What is the hidden score of each row? Scores go from 0 to 40, and 20 is about the middle. The score is a weighted sum of the row's numbers plus the product of two more (or one squared), each taken from its middle value.
[-48  -6  -5 -29 -28   4  -6  30  25 -28 -31  56 -44  74  13 -65 -19 -51
 -50  17] ~ 5
[-11  52  50  33  34 -25  26 -39 -43  62  57 -13   0  11  67 -12  64  54
  54  43] ~ 30
[-25 -29 -29 -32 -30  48 -44  31  31 -28 -26 -36  65  -3  11  83  14   4
   3 -53] ~ 17
[-58 -12 -11 -50 -49  35 -42  60  58 -19 -17  11 -18  62  -4   5 -17 -27
 -27  -6] ~ 17
[-58 -38 -39 -47 -50  58 -51  22  25  -7  -6 -80  87  -8   8  44  31  20
  20 -60] ~ 8
[ 31  52  53   3   3 -58  50  29  28  42  44   2  -9 -57  10  29 -37  33
  33 -13] ~ 26
[-43 -36 -37 -55 -54  61 -30  48  47   6   7 -81  76 -17 -24  70   0  36
  35 -70] ~ 25
[ 18  45  48  38  32 -33  36 -55 -54  54  57  -1  11   3  62 -30  71  39
  38  47] ~ 14
[  8  50  52  26  28 -47  49 -39 -36  58  59 -20  33 -40  39   2  41  59
  62  28] ~ 24
[ 36  60  60  42  44 -53  41 -13 -15  30  25  53 -35  -3  17 -18   2   4
   4  61] ~ 23
[ 24  55  56  49  50 -38  15 -53 -54  60  62 -22  27 -38  75   4  70  58
  58  42] ~ 18
[ 37  58  62  42  45 -26  39 -20 -20  62  62  10 -18  18  38 -14  43  40
  40  52] ~ 31
[  5  -4  -6  54  51  18 -12 -50 -51 -25 -24  67 -81  99  30 -79  36 -50
 -46  78] ~ 16
[  4 -49 -50 -22 -24  62 -53  21  23 -43 -45   0  -7  63 -30 -21  -9 -56
 -57 -24] ~ 13
[-13 -46 -48 -24 -22  50 -47  21  21 -31 -30 -61  68 -49 -40  59 -26  -6
  -4 -72] ~ 16
[-13 -35 -35 -31 -29  47 -40  30  30 -11  -8 -59  56 -36 -15  74  -4  11
  12 -69] ~ 19
[-20  36  34 -29 -30 -12  19  51  51  48  46   1  -2  24  31  28  -5  26
  27 -12] ~ 18
[ 73 -43 -40  40  39  29 -28 -44 -43 -33 -34   2 -21  16 -21  -3  11 -26
 -26   3] ~ 22
[ 52  57  58  54  56 -65  42 -22 -23  29  28  35 -22 -77  -8  -6 -37   9
   9  39] ~ 30
[-57  22  27 -39 -39 -11  12  20  21  55  53 -43  43  14  73   4  56  60
  59 -18] ~ 6
[-34 -27 -30 -43 -39  61 -54  48  49   3   0 -45  18   0   7  47  -3   9
   8 -37] ~ 20
[-42 -52 -56 -39 -37  56 -55  27  28 -24 -26 -38  16   5  -1  40   5 -10
  -8 -55] ~ 17
[-46 -60 -64 -49 -49  50 -57  30  29 -21 -20 -48  45 -29  -8  38 -12  -2
  -2 -54] ~ 23
[ 20  -6  -6  35  34  19  -1 -32 -32   0   2   7 -10  21 -14 -11   6  -3
  -4  25] ~ 32
[ 22  -1   0  30  30 -10 -13 -28 -29 -28 -28  12  -4 -61 -14  19  -7 -21
 -19  20] ~ 26
[  6  27  23  43  41 -52  18 -44 -44  17  20  40 -42 -25  29 -47  12  -4
  -6  53] ~ 17
[ 41  59  57  75  72 -23  13 -49 -46  44  46  -7  28 -34  53  17  36  39
  41  46] ~ 17
[  4  45  44  25  25 -33  40 -44 -44  32  29  22  -7  41  52 -66  59  16
  15  68] ~ 16
[-96   6   4 -56 -54  22  -9  48  51  21  22 -13  -8  68  34 -15  17  22
  20  -8] ~ 18
[-42 -49 -51 -53 -53  57 -43  42  42 -15 -16 -27  11  49 -10  -2   1 -18
 -16 -36] ~ 18
[ 30  53  52  47  46 -37  55 -28 -27  33  31  39 -29   7   3 -45   5  14
  16  52] ~ 26
[ -67  -51  -48  -37  -36   65  -54    8    8    8    7 -117   81  -45
   10   96   22   51   52  -94] ~ 30
[  3  20  18  36  35 -23  17 -42 -38  43  43 -28  29 -73  40  24  26  52
  53  13] ~ 24
[ 29  -3  -1  15  14  -8  25 -21 -21 -14 -13  32 -18  17 -29 -43  -8 -17
 -12  37] ~ 27
[-27  -3  -4 -61 -60 -19   4  59  61 -33 -33  19  -2  -4 -37 -19 -47 -43
 -38 -18] ~ 17
[ -37  -27  -28  -37  -36   18  -33   74   70  -59  -56   40  -34    9
  -81   10 -105  -69  -69  -22] ~ 24
[ 32  63  62  41  39 -70  80 -30 -31  26  25  31  12 -38   9  -7  -8  26
  23  26] ~ 12
[-18  41  41  29  34 -40   0 -46 -47  48  48   7 -56   7  77 -70  48  17
  16  61] ~ 20
[-19 -41 -44 -44 -45  40 -39  43  43 -30 -31 -23  31   4 -29  14 -21 -24
 -23 -45] ~ 15
[-55 -13 -12 -42 -43  22 -38  47  47 -17 -18 -19  32 -10   2  62 -13  -4
  -6 -47] ~ 18
[ 18 -43 -43  41  37  39 -35 -26 -25 -77 -79  72 -59  45 -52 -41 -26 -75
 -73  48] ~ 22
[-69 -65 -67 -54 -52  87 -80  11  10 -11 -11 -60  28  66  38 -11  63   3
   5 -31] ~ 14
[ 72 -30 -31  19  17   5  14  -3  -2 -62 -60  88 -69  42 -96 -57 -76 -82
 -83  31] ~ 27
[-24  16  16 -42 -42 -10   7  60  60  32  34 -39  57 -77 -19  93 -39  50
  49 -58] ~ 32
[ 39 -29 -28  38  38  11 -13 -34 -32 -38 -40  28 -14 -22 -45 -26 -31 -43
 -46  20] ~ 24
[  1 -57 -56 -35 -37  27 -41  49  50 -53 -54  23 -25 -53 -76  35 -98 -61
 -60 -57] ~ 30
[-43 -63 -61 -68 -68  32 -20  51  46 -46 -48  -8  -2  -5 -68   0 -62 -30
 -27 -61] ~ 28
[  7 -26 -25  17  15  20 -17 -40 -40 -33 -32  -5 -17  49  -7 -46  40 -19
 -19  30] ~ 27
[ 35  45  43  56  53 -60  52 -36 -38  23  26  29 -34 -43   5  -5 -22  13
  13  23] ~ 19
[-28 -28 -28 -63 -65  37 -32  67  65 -31 -26  -9  23  42 -44  32 -19 -13
 -14 -26] ~ 23
[  44   49   47   31   34  -65   48  -17  -21    9    9  102  -85   48
   11 -106  -10  -45  -43   89] ~ 11
[ 30  52  51  39  38 -49  68 -40 -41  47  46 -11  32 -38  16   5  18  53
  54  12] ~ 20
[-37 -22 -20 -49 -48  52 -30  49  49 -25 -21   3   9  82  -7  -2  10 -27
 -26 -15] ~ 11
[ 34 -14 -14  45  45  26 -38 -48 -46 -13 -16  -2  -1  -4  19  -7  35 -13
 -13  32] ~ 18
[  97  -29  -28   34   32  -20   45   -1    1  -82  -82  102  -84   21
 -127  -51 -112  -98 -101   15] ~ 25
[ 65  57  53  62  61 -59  36 -32 -33  32  31  41 -47 -41  27   0  -5  11
   7  39] ~ 16
[-15 -18 -16   8   7  23 -17 -12 -12 -26 -27  -9   0   3 -31   5 -10 -14
 -18   0] ~ 30
[  61   17   20   35   34  -68   37   -7   -7  -20  -21  109 -106  -16
  -48  -71  -76  -59  -60   64] ~ 32
[ 15 -34 -35  37  42  27 -39 -45 -41 -35 -34   7 -18  -2 -11 -16   9 -33
 -32  21] ~ 17
[-29 -38 -37 -41 -39  28 -42  61  66 -59 -59  39 -34  24 -58  14 -71 -67
 -69 -27] ~ 19
[ 39  42  41  32  31 -51  57  -8  -9  12  13  79 -93  14 -16 -61 -43 -21
 -21  50] ~ 16
[-11  20  17 -44 -46 -22  25  38  40  48  50 -59  61 -48  16  38  15  61
  61 -49] ~ 19
[-11 -53 -51  17  13  41 -54 -22 -23 -52 -52  43 -74  42 -24 -31 -31 -64
 -64  22] ~ 27
[ 36  45  45  54  56 -21   7 -38 -39  45  47  29 -30 -23  53   1  33  21
  24  57] ~ 21
[-85  10  11 -53 -52 -12 -19  47  45   7   9  22 -35  45  38 -54   1 -17
 -14  23] ~ 10
[ 27  44  48  41  42 -48  45 -42 -41  27  26  38 -29  21  41 -54  34  10
   9  61] ~ 10
[ 10 -36 -41  50  54  20 -47 -38 -43 -64 -65  80 -82  43 -13 -54 -26 -87
 -85  57] ~ 22
[-86 -23 -23 -42 -40  61 -60  31  31 -14 -18 -45  59  18  30  48  31   5
   2 -25] ~ 5
[ 21  -3  -2  22  22 -11   9 -24 -27 -10 -10  13  -8 -28 -22   5  -4  -6
  -4  17] ~ 29
[ -1 -48 -45 -17 -16  31 -47   3   0 -28 -27 -20  -3 -32 -17   7 -28 -30
 -27 -47] ~ 19
[ 19  37  40  49  46 -38  22 -45 -46  25  25  18 -15 -18  38 -17  27  21
  23  41] ~ 18
[ 49  44  44  42  40 -32  42 -24 -27  44  43  -3  17 -62   4  57   2  52
  50   8] ~ 29
[ 15   8   8   1   4  -2  14  18  17  17  16 -21  56 -36 -13  43 -18  30
  30 -32] ~ 25
[  8  26  27  41  40 -20  23 -41 -43  28  29  35 -56  52  42 -65  25   8
   8  55] ~ 15
[ 44 -23 -24  44  47  -4 -12 -49 -49 -44 -41  18   3 -36 -21  -5   0 -31
 -31   9] ~ 23
[ -2 -27 -25  37  34  33 -44 -57 -57 -18 -16 -30  15 -10  21  -4  38  -5
  -4  15] ~ 22
[ 53 -34 -33  39  40  22 -39 -45 -46 -32 -29  11 -32  -6   4   1  20 -33
 -29  20] ~ 21
[  52   47   48   27   27  -75   62  -11  -13   32   33   28    0 -101
  -26   35  -49   18   19    9] ~ 32
[ 27  16  14  43  38 -16  29 -44 -42  23  23  20 -31   5  18 -45   9  10
   7  33] ~ 15
[-27  30  29 -20 -17 -31  47  10  13  44  45 -25  30   8  33  -3  22  43
  45 -27] ~ 4
[-111  -36  -38  -84  -88   59  -48   47   46  -15  -16  -12  -46  127
   19  -88   33  -26  -26    9] ~ 34
[-29  44  45 -39 -38 -59  39  55  56  34  34   8   9 -29  11  35 -31  32
  31 -29] ~ 22
[-36 -45 -44 -37 -37  32 -32  27  29 -47 -45 -19  16  35 -14  -7  -5 -29
 -28 -38] ~ 15
[ 50  45  43  35  35 -58  20 -17 -20  31  32  36 -38 -50  18 -39  -7   1
   2  55] ~ 25
[ 24  55  53  42  41 -29  34 -38 -37  44  45  19 -21  45  60 -38  52  25
  26  57] ~ 18
[-47 -57 -59 -55 -52  35 -43  41  42 -56 -55  -4 -17  35 -43 -23 -29 -45
 -44 -34] ~ 17
[ 32 -26 -25  29  30  15 -24 -24 -26 -57 -54  46 -40  29 -25 -23 -18 -57
 -57  36] ~ 26
[-58 -50 -48 -58 -58  61 -34  48  52 -20 -20 -36  47  34 -17  47   2   5
   4 -50] ~ 19
[-82  34  34 -47 -44 -12  22  18  16  60  62 -59  51  22  81 -10  65  64
  65 -21] ~ 7
[-60   6   6 -66 -68  12 -11  49  48  34  35 -45  56  -1  34  47  28  53
  52 -31] ~ 21
[ 89  65  65  55  53 -67  66  -9  -8  34  36  46 -20 -57 -27  17 -35  12
  18  32] ~ 29
[-19  38  37  37  38 -30  41 -64 -60  49  49 -40  20 -27  62 -15  63  63
  59  22] ~ 20
[  20   52   49   51   52  -39   32  -47  -51   71   70  -61   48 -127
   35   67   17   83   82  -14] ~ 34
[-33  37  39 -32 -29 -23  15  37  35  69  68 -31  23 -26  52  49   4  46
  45 -36] ~ 12
[ 32 -39 -36  43  46  17 -46 -33 -31 -59 -59  51 -57  -7 -37 -24 -19 -63
 -62  35] ~ 20
[ 19 -34 -30  14  13  15 -23 -11 -14 -44 -45  31 -38 -13 -37  -8 -36 -46
 -48  14] ~ 30
[-77 -45 -44 -22 -25  78 -89  24  26 -13 -10 -46  53   1  39  93  37  11
  14 -33] ~ 10
[ 28  36  37  33  33 -17  28 -47 -48  60  61 -19  34  16  72  -5  90  68
  66  42] ~ 14
[ 23   4   4  31  34 -23  22 -40 -43   9   7  16 -20 -10  10 -25  14  10
   8  29] ~ 20
[ -7 -44 -48 -56 -54  25 -18  53  54 -55 -56  14  -6  35 -56 -19 -41 -58
 -58 -32] ~ 17
[ 39  -7  -5  38  39 -19   9 -25 -22 -44 -48  39 -29 -20 -53  -9 -44 -42
 -44  14] ~ 29
[ 26 -43 -45  27  26  44 -45 -60 -59 -14 -14 -57  35 -13  25   4  67  14
  18   2] ~ 23
[   5   27   29    4    2  -41   47   11    9    7   11   93 -106   58
  -33 -105  -52  -37  -39   70] ~ 28
[-10  49  49  -9  -8 -36  55  17  18  46  46 -16  63  -9  32  16  19  46
  46 -11] ~ 10
[-60 -58 -58 -62 -61  57 -47  22  22 -14 -15 -70  40  29   8  29  20   8
   7 -69] ~ 19
[-66 -37 -36 -48 -50  51 -62  47  45 -40 -38  10 -34  75  17 -32   3 -46
 -49   2] ~ 10
[-61  31  32 -55 -56 -13  24  41  43  67  66 -56  50  -6  37  34  20  67
  66 -43] ~ 22
[-23 -31 -32 -26 -23  49 -70  38  38 -23 -27 -29  27 -24   2  46  -4 -22
 -21 -35] ~ 5
[  57   -9   -9   21   22  -22   15   -4   -2  -63  -64  106 -102   35
  -84  -84  -70  -95  -92   60] ~ 27
[-32  36  34 -45 -45 -42  30  32  33  48  47 -52  63 -62  39  49  22  62
  63 -42] ~ 17
[-52 -34 -33 -17 -14  57 -81  22  21  -9  -9 -56  41 -22  38  80   9   7
   3 -56] ~ 16
[-16 -22 -22 -29 -26  61 -32  12  13   0   0 -58  49  52  25   8  53   9
   7 -36] ~ 12
[ 16  39  42  43  43 -29  12 -51 -51  41  40  25 -45  18  76 -41  57  19
  16  57] ~ 6
[ 60 -26 -30   8   8  -7   5 -10 -11 -52 -48  45 -38 -14 -76 -21 -55 -60
 -61  17] ~ 33
[ 17  20  22  39  36   1  10 -35 -32  33  37  28 -49  43  48 -28  40  17
  13  57] ~ 21
[-73  17  18 -55 -53 -25  14  43  43  30  32 -37  41 -22  28  31   2  46
  47 -37] ~ 22
[ 44  45  43  33  37 -54  69 -10  -9  12  12  89 -88  47 -21 -71 -40 -20
 -20  50] ~ 9
[ 46  -6  -3  14  14 -18  10  -5  -6 -27 -23  25  -4 -60 -63  18 -62 -32
 -34  -5] ~ 33
[ 28  53  53  37  35 -54  61 -24 -21  28  31  25 -10 -20  -3 -24  -3  26
  28  37] ~ 25
[-75 -63 -68 -57 -55  71 -49  46  47 -46 -44   0 -27  88 -30 -36 -22 -39
 -43 -19] ~ 17
[-35 -42 -43 -53 -51  39 -35  43  45 -33 -31 -16  10  31 -23 -21 -22 -33
 -32 -36] ~ 11
[-11 -33 -32 -15 -13  47 -57  33  35 -26 -26 -26  48 -23 -21  60 -18 -21
 -20 -45] ~ 6
[-61 -42 -42 -35 -31  57 -66  37  39 -16 -16 -41  13  -2  -1  44  -6  -7
  -9 -41] ~ 12
[ 22  50  53  40  39 -27  48 -41 -40  52  52 -12  15   2  41  -2  48  59
  62  30] ~ 25
[ 28 -31 -29  44  43  13 -19 -42 -41 -54 -52  35 -42  34 -19 -41 -14 -50
 -51  25] ~ 21
[-20  29  36 -46 -45 -29  68  60  59  13   9  33 -11  52 -25 -30 -47  -3
   0 -12] ~ 10
[ 37  56  54  45  43 -70  39 -26 -24  14  14  68 -44 -17  23 -31 -12 -18
 -21  60] ~ 16
[-101   -8   -8  -47  -52   52  -39   37   39    7    8  -26   14   71
   40   15   36    7    7  -13] ~ 24
[ 20   2   0  33  32   1  21 -46 -46  21  22  -1  -9  28  24 -41  40  26
  29  35] ~ 23
[-57 -56 -57 -44 -44  53 -49  40  39 -46 -45  -5   6  38 -23  -9 -26 -35
 -34 -27] ~ 17
[ -9 -34 -34 -34 -34  29 -36  33  34 -40 -43 -16  -7  25  -7  11 -14 -25
 -26 -46] ~ 17
[ 21  17  19  13  13 -39  42 -26 -27  32  33   1  -7 -29 -11 -23   6  28
  25  18] ~ 28
[ -1  48  46  29  28 -63  28 -29 -26   9   9  71 -74  21  24 -78  16 -22
 -14  83] ~ 19
[ -7  49  47   6   3 -40  28  15  18  54  52 -11  16 -51  43  40  10  42
  42 -12] ~ 13
[ 40  62  63  63  63 -54  42 -38 -41  39  38  -1  11 -55  25  17  17  41
  42  33] ~ 27
[-36 -16 -19 -44 -43  12 -31  57  57 -44 -42  28 -18  18 -28  -9 -38 -52
 -53  -6] ~ 11
[ 32  33  32  22  23 -59  58 -26 -27  32  29   2   1 -51   6 -12   5  37
  35  21] ~ 25
[-26  -6  -9 -43 -39   1 -11  66  66 -37 -36  52 -39  36 -41   1 -63 -59
 -59 -12] ~ 19
[ 24  44  45  29  30 -19  35 -29 -28  43  42  21 -36  35  36 -28  36  26
  26  48] ~ 28
[-54 -49 -48 -39 -38  50 -55  30  30 -11 -14 -83 105 -74 -10 115   3  35
  35 -72] ~ 25
[  4  38  36 -29 -29 -56  31  59  61  18  19   8   9 -73 -16  50 -61  15
  14 -36] ~ 34
[ -4  34  35 -41 -39 -34  43  56  56  34  33  -1  14   7 -16   4 -16  22
  24 -22] ~ 20
[ 68  62  61  42  37 -56  74 -26 -28  53  51   7  11 -29  17  13   4  46
  46  16] ~ 11
[-40  27  25 -44 -46 -37  32  42  44  47  46 -30  55 -45  29  57  -5  50
  53 -49] ~ 14
[-35  43  46  34  33  -8  16 -59 -58  72  70 -47  43 -11  88 -20  85  68
  69  37] ~ 27
[-67 -61 -60 -64 -65  60 -53  21  21  -8  -8 -82  43   1  -5   5  29  20
  17 -53] ~ 23
[-34   9   8 -60 -57 -14  21  58  54  13  19  -4  12 -10 -17  10 -29  13
  15 -29] ~ 23
[ 13  46  48  13  16 -48  54  -9 -11  29  27  60 -43  33   1 -53  -6   1
   0  60] ~ 22
[ 20  37  38  20  21 -37  67 -24 -22  28  30  21 -14  34  18 -23  28  37
  38  32] ~ 9
[  1   3   2  31  33  -5  10 -37 -38  15  15  -3  11 -30   5  14  12  22
  22  13] ~ 26
[ 13  43  44  26  27 -49  49 -45 -45  41  38   4  -8  -5  40 -36  37  32
  30  36] ~ 14
[ -5  46  46  26  27 -50  42 -34 -33  37  37  37 -52  24  45 -65  33  17
  17  57] ~ 13
[ 29 -30 -28  45  47  32 -16 -48 -50 -44 -43  48 -55  78  -1 -32  22 -46
 -50  34] ~ 5
[-39  32  29 -23 -21 -29   8  37  36  38  37 -20  26 -59  22  29 -26  20
  21 -28] ~ 18
[-37 -45 -44 -33 -35   4 -23  20  18 -79 -79  32 -10  29 -36 -40 -43 -72
 -71 -21] ~ 25
[-28 -27 -28 -52 -52  46 -32  62  61 -25 -25 -19   6  19 -39   7 -42 -20
 -18 -28] ~ 20
[ 16  45  42  51  55 -50  14 -55 -59  25  27  33 -25 -15  71 -29  43   8
  11  63] ~ 14
[-59 -35 -33 -15 -19  67 -90  23  24   5   6 -54  51   7  49  86  42   9
  12 -35] ~ 9
[ 22  -3  -4  45  48  15 -19 -62 -62  26  27 -48  49 -39  43  26  65  37
  35  11] ~ 20
[ -21  -38  -39  -60  -63   26  -14   85   83  -42  -40   27  -35   35
  -93    6 -101  -54  -56  -40] ~ 34
[-44 -20 -21 -56 -56  37 -27  49  50  -9 -12 -23  18  27  -1  13 -10 -12
 -14 -33] ~ 18
[-51 -13 -12 -40 -43  13  -6  30  29 -31 -28 -18  14  27 -22 -17 -13 -20
 -22 -37] ~ 14
[ 31 -54 -53 -28 -30  22 -13  17  14 -50 -53  31 -46  17 -71 -21 -66 -63
 -63 -30] ~ 17
[ -6 -25 -27 -51 -51  36  -2  66  64 -25 -25  -7  54  16 -55  60 -36  -8
  -6 -44] ~ 26
[-30 -44 -44 -43 -44  40 -61  30  28 -23 -20 -40  44 -30  25  75   9  -1
   2 -56] ~ 22
[-27  43  41 -30 -29 -43  17  37  35  50  50 -26  23 -33  44  11   6  35
  35 -18] ~ 17
[ -63  -16  -18  -30  -31   40  -49   12   12   20   19 -114   97  -56
   45  103   47   62   59  -85] ~ 17
[-21 -47 -51 -16 -13  47 -47  19  22 -31 -31   8 -29  29 -12   9 -23 -41
 -43 -38] ~ 10
[ -9  52  53  48  46 -30  38 -44 -46  40  42  22 -16  44  60 -39  50  35
  34  60] ~ 16
[ 22 -43 -45 -33 -35  30  -7  24  25 -39 -41 -26  46  -2 -56  29 -30 -17
 -18 -64] ~ 21
[  5 -36 -34 -51 -49   2 -11  53  55 -45 -46 -10   9 -41 -72  21 -78 -40
 -40 -68] ~ 31
[ 40  49  52  40  39 -44  36 -34 -33  48  48   7   1 -26  45  20  39  44
  42  42] ~ 21
[ -4 -12  -8  39  39  24 -25 -52 -52  -8 -10 -29  27 -18  18  25  42  10
   9  14] ~ 26
[  9  57  57  35  34 -62  53 -44 -47  41  42  -9  14 -43  38 -20  32  47
  48  28] ~ 20
[-43  40  40 -25 -26 -20  12  30  31  68  71 -47  32 -39  53  40  16  56
  59 -33] ~ 18
[  5  38  38   0  -3 -33  33  -5  -7  50  48 -15  -4  -6  51 -13  40  41
  43  14] ~ 15
[ 35  56  58  19  20 -33  15  16  19  62  59 -29  34 -67  39  54  16  56
  56   5] ~ 21
[-18 -56 -54 -35 -37  46 -65  36  36 -37 -39 -31  -1 -38 -47  33 -42 -29
 -29 -59] ~ 23
[ 13 -26 -25  12   8  36 -14  -9  -8 -50 -50  52 -32  56 -49 -35 -23 -55
 -55  41] ~ 28
[ -4  23  26  -7  -9  -7  19  20  17  48  46 -34  48 -19  40  45   6  44
  46 -39] ~ 9
[ 40 -42 -40  -3  -5  33 -43   7   8 -44 -46   2  10 -12 -46  17 -31 -43
 -40 -22] ~ 24
[ 10  31  31   3   5 -42  63   4   5  -2   0  67 -36  33 -23 -39 -30 -13
 -12  45] ~ 20
[ 46 -43 -42  34  34  18 -25 -42 -41 -57 -54  22 -15  15 -32 -17   8 -44
 -43  17] ~ 22
[ -4 -45 -46 -21 -20  31 -27  23  18 -52 -52  16 -10  37 -28  -4 -31 -49
 -47 -26] ~ 20
[-58 -52 -52 -56 -56  19   5  25  22 -58 -59   9  -5  54 -49 -11 -34 -37
 -35 -54] ~ 3
[ 35 -24 -25  41  42  11 -16 -58 -62 -33 -33 -41  29 -33  -9  -3  21  -1
  -2  -6] ~ 28
[ 50 -36 -37  40  39  20 -20 -31 -33 -52 -54  46 -67  17 -47 -31 -31 -60
 -60  22] ~ 26
[-63  18  17 -17 -16  40 -34  20  15  65  62 -46  34  42 112  48  82  64
  65  -7] ~ 12
[ 35 -41 -43  41  40  29 -19 -43 -43 -32 -30 -12   8 -11 -28   7   1 -12
 -14  -1] ~ 28
[-59  13  12 -52 -49 -10  10  49  49  49  50 -27  30 -33  26  60  -9  50
  52 -49] ~ 17
[ 32 -35 -36  38  34  43 -49 -53 -52 -22 -27 -13   5  15  24 -12  61 -10
 -13  28] ~ 19
[ 46 -27 -25  45  44  18 -23 -54 -52 -37 -35  10 -19  21  -5 -41  30 -31
 -30  27] ~ 16
[ 36 -54 -53  29  29  25 -45 -32 -31 -67 -66  46 -59  33 -34 -54 -14 -74
 -73  38] ~ 23
[ 18  55  57  43  43 -27  28 -61 -63  85  87 -94 105 -94  84  75  88 114
 116  -7] ~ 25
[ 13 -25 -24  38  39   2 -20 -36 -37 -38 -36  24 -39 -26 -39 -15 -27 -40
 -41  12] ~ 26
[-18  58  58  44  44 -36  17 -39 -38  50  51  15   2   9  86   7  70  46
  46  61] ~ 15
[ 31  42  38  41  44 -32  42 -34 -32  46  45  13 -21   7  34  -9  26  36
  35  39] ~ 22
[ 34 -46 -47  17  15  20 -29 -33 -33 -50 -51  12  -2 -49 -39  -6 -25 -43
 -44   9] ~ 29
[ 16   9  12  48  47   1   8 -42 -44  25  26  20 -36  24  39 -19  23  17
  17  39] ~ 16
[ 20 -22 -27  31  31  15 -27  -5  -5 -55 -57  61 -45 -23 -52  -4 -65 -61
 -62  31] ~ 29
[-47 -59 -59 -57 -57  45 -46  28  26 -14 -15 -77  43 -23  -1  43  11  25
  22 -71] ~ 27
[-47 -52 -52 -38 -37  50 -38  17  19 -38 -40  -7  14  65   2 -27   5 -34
 -31 -31] ~ 6
[ 38  42  46  35  35 -56  54 -29 -26   3   2  48 -48  20  -4 -52  -6 -14
 -13  47] ~ 18
[ 15  57  59  35  35 -50  57 -42 -40  44  45  -6   6 -33  14 -34  22  42
  43  26] ~ 26
[ -7 -42 -40  26  29  57 -52 -48 -48 -11 -12 -62  52 -49  19  57  35  21
  19 -30] ~ 23
[ 43  46  46  13  12 -64  52  18  19  10   8  61 -62  -6 -22 -35 -38 -11
 -11  49] ~ 30
[-63   7   5 -46 -47  14 -37  48  50  18  21  -1 -22  53  34 -27   8  -4
  -4  18] ~ 10
[ 76  62  63  45  48 -37  48 -44 -42  70  69 -46  52 -43  51  34  61  77
  76   6] ~ 19
[ 35 -29 -28  11  14   7  -2 -35 -37 -49 -51  10  -9   7 -48 -55   1 -37
 -39  29] ~ 26
[ -10    1   -2  -55  -56  -42   35   85   87  -39  -39   86  -80   25
  -89  -40 -115  -65  -65  -15] ~ 26
[  7  19  18  39  41 -29   4 -48 -46  49  50   0 -39 -42  51 -12  31  32
  33  28] ~ 20
[-66 -34 -31 -61 -59  38 -34  40  42 -19 -16 -47  49  10   3  30   7   2
   4 -49] ~ 14
[ 13  33  33  45  46 -21   2 -61 -59  54  54  -4 -20  -3  88 -28  77  39
  42  45] ~ 12
[ 20  53  54  45  44 -48  32 -26 -27  45  44  27 -41 -24  25 -19  15  20
  18  54] ~ 29
[ 45  61  60  35  32 -57  58 -21 -23  46  43  -3  28 -49  16  22  17  50
  47  31] ~ 30
[ 78 -31 -27  25  26   1  -2 -19 -14 -47 -50  28 -29 -29 -80  -9 -46 -49
 -52   5] ~ 31
[ 24  47  43  65  70 -40  13 -45 -44  43  46   9 -19 -78  49  49   7  42
  41  19] ~ 22
[  51   43   41   47   50  -42   23  -22  -22    4    6  106 -113   44
    5  -94  -13  -53  -51  107] ~ 21
[ 41  49  45  40  39 -61  60 -10 -10  -3  -6  94 -74  24 -11 -35 -27 -21
 -26  59] ~ 11
[ 17 -31 -32  24  24  25 -22 -44 -44 -42 -42  13  -8  13 -15 -41   9 -39
 -40  27] ~ 19
[ 76  61  62  48  48 -63  76 -21 -24  14  14  35   2 -36 -29 -11 -24  10
   9  32] ~ 26
[  9  53  51  35  35 -31  43 -27 -27  51  52  16 -27   7  21 -19  27  34
  31  49] ~ 38
[ 19 -31 -26  32  30  48 -24 -43 -39 -31 -32   4 -11  45  -6 -32  23 -22
 -22  32] ~ 27
[ -2  22  21  24  25 -43  46 -46 -48  42  38  -1   0  -9  34 -42  38  39
  39  27] ~ 12
[-36  35  36 -51 -50 -20  23  47  48  61  58 -31  28 -17  43  44   1  53
  53 -30] ~ 18
[ 59 -47 -46  31  32  59 -35 -47 -44 -20 -20 -34  16  26 -11  -4  49  -3
  -4   4] ~ 28
[-39 -50 -49 -45 -46  55 -54  35  36 -17 -17 -42  40   1   5  32  16   0
   1 -38] ~ 15
[ 19  -3  -2  40  39 -28  -4 -32 -33 -30 -31  38 -45 -59 -39 -23 -47 -43
 -43  20] ~ 28
[ 40  44  47  51  51 -44  40 -41 -40  31  31   5 -10 -45   7 -22   4  27
  27  32] ~ 26
[ 50 -35 -34  43  41  27 -34 -34 -33 -42 -44  13  21 -39 -45  19 -19 -30
 -31  14] ~ 26
[  7  44  44  17  15 -39  20  -3  -5  39  35  15 -22 -22  37   2  13  22
  25  32] ~ 24
[  9  29  29  22  20 -40  36 -60 -63  58  57 -56  61 -67  58   6  67  77
  74  11] ~ 20
[-14 -25 -26 -30 -30  10  -4  24  25 -34 -34 -13  13  -7 -35  31 -34 -10
  -9 -62] ~ 17
[  3  36  36 -26 -26 -38  41  56  51  41  41   6 -18 -12 -10  33 -49  20
  17 -42] ~ 13
[ 20  46  45   2   0 -34  37  32  36  40  38  15  16 -15  11  27 -22  28
  27  -6] ~ 18
[-33 -10  -7  23  24  44 -36 -60 -59   7   9 -71  57   1  56  28 105  49
  49  10] ~ 26
[ 59 -13 -14  20  22   5  -3   3   3 -46 -45  86 -89  39 -64 -32 -63 -75
 -77  44] ~ 30
